In the rows, zero is written as 128.
Turns, then the turns between two rows, first turn first; the first pair answered:
Leg:
106 111 138 140 109 138 142 156 136 129  ->  95 113 121 128 114 132 136 156 137 120
103 108 129 114 120 149 118 138 144 129  ->  103 113 117 110 126 148 119 127 143 123
138 174 95 95 181 93 143 166 125 104  ->  153 179 97 104 187 101 152 151 120 109
194 165 151 130 141 137 144 114 116 129  ->  191 154 174 137 131 137 141 147 118 138
keka:
107 124 116 91 109 132 120 129 134 143  ->  141 156 117 98 129 119 116 127 122 148
149 173 109 111 146 101 115 139 106 141  ->  112 108 118 107 111 157 142 76 126 133
130 71 169 152 107 183 165 50 141 119  ->  103 128 151 131 121 84 104 232 140 113
146 171 99 133 99 126 138 73 122 128  ->  85 130 97 117 69 118 126 126 147 115
timar:
131 139 132 125 141 129 136 100 125 128  ->  137 148 131 126 145 122 131 109 124 131
138 139 126 129 127 119 120 135 127 138  ->  130 134 125 125 127 118 117 142 129 135
143 130 136 143 127 124 137 109 141 110  ->  148 137 140 145 132 119 135 115 138 110
82 116 104 108 114 122 119 138 144 108  ->  89 104 106 111 114 139 132 106 142 108

(two turns a pair)
165 177 125 116 162 118 107 109 116 131  ->  158 176 140 119 151 105 105 150 119 134 | Leg then timar
129 158 110 117 138 142 138 94 114 103  ->  155 152 152 143 132 148 155 109 107 124 | Leg then Leg
115 133 107 110 138 118 94 143 136 119  ->  120 128 104 112 136 142 106 95 134 119 | Leg then keka
179 173 141 137 134 119 133 113 128 145  ->  125 107 146 126 95 160 149 82 153 132 | timar then keka
161 167 151 154 149 121 130 162 103 143  ->  120 163 127 134 141 107 113 192 113 126 | timar then Leg
121 99 185 152 107 121 136 179 143 140  ->  72 104 117 108 115 106 112 171 153 105 | Leg then Leg
139 138 109 119 143 151 144 51 117 116  ->  163 118 175 156 123 156 160 89 116 146 | Leg then Leg
55 85 107 107 93 145 120 130 147 105  ->  169 193 108 134 161 95 103 144 100 131 | keka then Leg
73 114 87 110 122 103 130 133 140 126  ->  103 151 71 114 148 96 126 112 127 128 | Leg then keka
158 115 144 150 124 122 140 77 120 132  ->  95 98 120 117 110 95 113 141 138 114 | keka then Leg
119 142 83 105 141 100 88 131 143 104  ->  150 145 87 117 146 126 107 75 139 113 | keka then timar
150 129 175 154 116 108 127 202 120 149  ->  95 134 112 111 123 92 97 203 135 111 | Leg then Leg
143 126 128 128 135 145 131 71 128 116  ->  94 124 105 102 128 114 105 129 142 99 | keka then Leg
154 147 138 146 137 118 141 109 109 135  ->  116 102 155 144 109 127 145 129 125 133 | Leg then keka
75 131 113 108 110 93 89 198 145 120  ->  149 177 82 115 158 132 109 53 118 116 | Leg then keka
153 171 107 113 136 99 137 109 106 119  ->  124 160 105 105 127 82 124 152 114 112 | keka then keka
143 139 156 133 138 130 138 130 126 144  ->  110 114 150 122 120 135 133 137 142 133 | keka then Leg
150 139 138 156 121 115 111 168 109 146  ->  161 122 151 164 118 146 131 118 110 150 | keka then timar
126 145 192 151 125 87 133 143 115 130  ->  137 138 198 157 123 103 146 113 115 133 | keka then timar
137 104 163 147 114 127 130 176 126 149  ->  163 127 158 156 129 123 129 163 117 155 | keka then timar
104 106 116 137 127 151 121 103 142 107  ->  112 137 115 136 140 114 102 160 135 109 | Leg then keka
149 111 133 154 122 177 127 27 124 113  ->  61 71 143 136 79 135 95 165 156 102 | timar then keka
113 138 119 125 115 117 134 155 120 145  ->  133 147 111 127 129 133 141 107 115 143 | Leg then keka
168 129 153 155 118 104 169 130 119 175  ->  99 85 139 130 88 109 159 153 142 153 | keka then Leg
79 135 70 78 135 118 102 117 140 105  ->  124 154 75 92 153 133 114 66 123 114 | Leg then timar
157 159 141 146 146 108 130 153 109 129  ->  116 133 143 135 122 106 127 181 124 124 | keka then keka
109 114 101 106 124 128 125 114 119 111  ->  139 144 104 113 142 116 122 115 108 116 | keka then Leg
124 128 105 118 105 133 152 100 126 120  ->  122 148 95 110 117 108 137 129 122 116 | keka then Leg
135 166 107 127 149 117 117 118 122 125  ->  94 109 127 126 112 145 133 104 143 118 | Leg then keka
89 64 147 126 77 165 147 114 146 133  ->  159 98 172 155 102 168 162 83 124 155 | timar then timar
148 146 137 126 145 114 124 148 123 138  ->  145 122 147 132 134 143 145 105 127 141 | keka then timar
117 95 121 118 113 157 138 67 133 122  ->  179 140 135 139 141 139 137 79 112 142 | timar then timar
153 133 134 139 139 130 135 106 125 138  ->  103 106 122 117 120 127 129 128 141 121 | keka then Leg
110 130 125 128 121 98 111 175 138 125  ->  164 161 117 138 150 112 125 107 121 131 | timar then keka
76 100 134 127 94 164 136 117 127 110  ->  103 111 131 134 109 173 147 79 118 111 | Leg then timar
150 149 118 131 162 137 128 102 119 125  ->  100 93 145 128 122 149 132 136 140 123 | Leg then keka
141 187 105 123 132 93 101 130 129 103  ->  100 160 94 108 121 99 99 127 142 92 | timar then timar
106 144 82 89 157 98 83 168 117 94  ->  168 157 94 113 179 138 119 69 98 110 | keka then timar
124 118 118 128 121 145 139 85 131 122  ->  152 150 113 134 142 128 131 93 116 130 | keka then keka
121 95 135 137 106 154 147 101 137 133  ->  163 125 148 150 125 139 148 110 121 150 | timar then timar
148 125 105 108 132 116 116 117 131 122  ->  163 123 122 123 129 126 125 117 123 131 | Leg then Leg
168 165 116 126 149 118 123 114 104 128  ->  137 161 105 114 145 100 107 159 114 116 | timar then timar
103 106 145 122 99 130 139 145 146 124  ->  93 115 110 106 111 130 131 121 146 107 | Leg then Leg
187 165 152 138 123 101 153 162 98 133  ->  124 139 131 113 102 88 135 207 117 113 | timar then timar
109 137 131 136 128 108 107 161 139 119  ->  115 150 108 125 141 111 104 130 138 109 | Leg then Leg
90 72 130 130 96 172 143 80 139 112  ->  160 129 129 146 140 166 146 46 112 125 | keka then keka
138 148 93 114 164 126 134 51 137 106  ->  73 98 97 98 126 130 132 87 160 95 | keka then timar
108 139 105 96 115 107 86 161 133 115  ->  110 142 88 93 120 122 94 117 131 106 | Leg then timar
137 116 159 126 124 102 126 173 162 136  ->  112 91 155 115 111 121 126 151 171 130 | timar then timar
98 94 150 136 99 120 151 115 139 142  ->  84 98 127 122 103 117 142 112 141 127 | Leg then Leg
115 142 111 108 160 125 120 122 127 111  ->  145 145 132 124 166 134 132 111 122 122 | Leg then Leg
142 126 110 135 123 141 143 82 150 97  ->  117 141 93 120 125 113 121 128 155 85 | keka then Leg
86 124 104 82 132 108 87 147 151 116  ->  90 101 111 88 127 146 112 82 154 117 | timar then timar
121 140 79 112 145 152 135 74 137 95  ->  172 153 118 140 149 155 152 69 125 121 | timar then Leg
142 158 94 116 158 116 109 121 121 108  ->  117 121 98 113 140 145 128 84 128 102 | timar then keka
93 148 134 115 118 121 106 159 121 115  ->  144 159 153 139 135 141 128 108 105 135 | keka then Leg
117 134 116 96 139 130 104 146 151 88  ->  120 118 115 96 134 154 118 109 152 90 | timar then timar
119 140 126 127 132 105 108 186 136 128  ->  119 155 89 111 148 105 103 147 133 113 | Leg then Leg
147 151 126 138 147 112 112 141 116 137  ->  116 129 126 129 128 112 108 164 128 129 | keka then keka
128 146 97 119 138 123 111 148 107 117  ->  128 143 91 116 137 131 117 126 110 115 | timar then Leg
79 98 99 103 128 153 107 125 120 96  ->  157 164 105 124 168 125 102 125 91 115 | keka then Leg
109 122 150 126 123 112 116 178 126 130  ->  95 92 153 127 107 141 132 142 134 127 | keka then keka
117 126 93 120 130 121 123 88 123 135  ->  99 117 90 114 123 117 119 107 129 132 | keka then timar
170 134 172 166 114 115 155 109 97 155  ->  160 146 168 157 121 88 134 157 100 150 | keka then keka
74 100 103 102 94 122 111 137 149 103  ->  112 99 115 119 101 156 137 64 139 114 | timar then timar
131 163 98 109 142 120 118 98 120 126  ->  161 158 139 136 137 131 135 104 115 147 | Leg then Leg
